[[ 47  13]
 [-66 -58]
 [-27   3]]
->
[ 13 -66]

[[ 69 -10  -3 -34  12]
 [ 35  18  -7  10 -10]
 [ 45  -2 -13  14  14]
 [ 22 -13  -9   2  17]
 [ 60  -3   6  33 -14]]
->
[ 12  10 -13 -13  60]

[[-16  73 -48]
 [-54  49 -26]]
->
[-48  49]

[[ 21  -9  11 -48  30]
 [-75  25 -12   1  -1]]
->
[30  1]

[[-73 -13 -20   9 -30]
 [ -5  31  -3 -18  15]]
->
[-30 -18]

[[ -8 -40 -23 -56 -45]
 [ -9 -21  14 -12 -39]
 [-41  15  76   8 -52]]
->
[-45 -12  76]
---
[[ -8  14  -4 -39 -12   5]
 [-10   9 -71 -37  41  13]
 [  6  17 -59   5  16  34]
 [  5   7 -86 -28  33  16]
 [ -8  28  21   1 -29  33]
 [-14  37 -23  -7  -1  49]
 [ 14   1 -44 -14   2   4]
 [  7  -3 -35  27  24  13]]
->
[[ -8  28  21   1 -29  33]
 [ -8  14  -4 -39 -12   5]
 [-14  37 -23  -7  -1  49]
 [  7  -3 -35  27  24  13]
 [ 14   1 -44 -14   2   4]
 [  6  17 -59   5  16  34]
 [-10   9 -71 -37  41  13]
 [  5   7 -86 -28  33  16]]

[[ 19  66  13  32  12  11  23   2 -61 -25 -60 -12  33  -6]
 [ 77 -82  21 -58   8  41  71  38  45  41  15  83  74 -53]]
->
[[ 77 -82  21 -58   8  41  71  38  45  41  15  83  74 -53]
 [ 19  66  13  32  12  11  23   2 -61 -25 -60 -12  33  -6]]

[[ 71   1 -50 -39 -69 -68 -32]
 [-20  24  51  54 -25 -16  18]
 [ 82  39 -55  -8 -55  38  52]
 [ 86   8  61  53  78  41 -66]]
->
[[ 86   8  61  53  78  41 -66]
 [-20  24  51  54 -25 -16  18]
 [ 71   1 -50 -39 -69 -68 -32]
 [ 82  39 -55  -8 -55  38  52]]

[[-13 -10  22   6  26  10  21  25]
 [ 63  59  28  43  24  40  29  24]]
->
[[ 63  59  28  43  24  40  29  24]
 [-13 -10  22   6  26  10  21  25]]

[[  3  15   9  40  39 -12  58  48]
 [-17 -19 -22 -24  -2 -26  -5  -5]
 [ 50  38  44  15  16  65  -4   5]
 [  2  14   8  39  37 -13  57  48]
 [ 50  38  45  14  15  66  -5   4]
 [ 31  17  28 -13 -25  32  -2  45]
 [ 32  21  32  -9 -23  33   4  52]
 [  3  16  10  40  35 -11  57  50]
 [ 25  11  21 -16 -27  26  -4  42]]
->
[[ 50  38  45  14  15  66  -5   4]
 [ 50  38  44  15  16  65  -4   5]
 [ 32  21  32  -9 -23  33   4  52]
 [ 31  17  28 -13 -25  32  -2  45]
 [ 25  11  21 -16 -27  26  -4  42]
 [  3  16  10  40  35 -11  57  50]
 [  3  15   9  40  39 -12  58  48]
 [  2  14   8  39  37 -13  57  48]
 [-17 -19 -22 -24  -2 -26  -5  -5]]

[[-27 -19 -10 -16  11 -22   7 -17 -20 -23  41]
 [ 36  13  20   3  13 -38 -32  17  38  32 -31]
 [-13   2  -7  -5   7  -9  21 -23 -19 -30  70]]
->
[[ 36  13  20   3  13 -38 -32  17  38  32 -31]
 [-13   2  -7  -5   7  -9  21 -23 -19 -30  70]
 [-27 -19 -10 -16  11 -22   7 -17 -20 -23  41]]

[[-47 -17  26   1 -36   7]
 [ 42  24 -20 -17  31   6]
 [  4 -27  28 -35   6  -9]
 [-35  22 -27  35 -21  19]
 [-30  30  10 -11  18  37]
 [ 69 -22   8 -53  51 -24]
 [-23 -14  -4  33 -46 -17]
 [-63  53  -5  15 -11  62]]
->
[[  4 -27  28 -35   6  -9]
 [-47 -17  26   1 -36   7]
 [-30  30  10 -11  18  37]
 [ 69 -22   8 -53  51 -24]
 [-23 -14  -4  33 -46 -17]
 [-63  53  -5  15 -11  62]
 [ 42  24 -20 -17  31   6]
 [-35  22 -27  35 -21  19]]

[[ 23 -16 -40   0 -21 -42   1  11  56  18  -9 -68 -15 -17]
 [ 14  24  12 -28  24 -16   4 -25 -11 -51 -12 -51 -15   3]]
->
[[ 14  24  12 -28  24 -16   4 -25 -11 -51 -12 -51 -15   3]
 [ 23 -16 -40   0 -21 -42   1  11  56  18  -9 -68 -15 -17]]
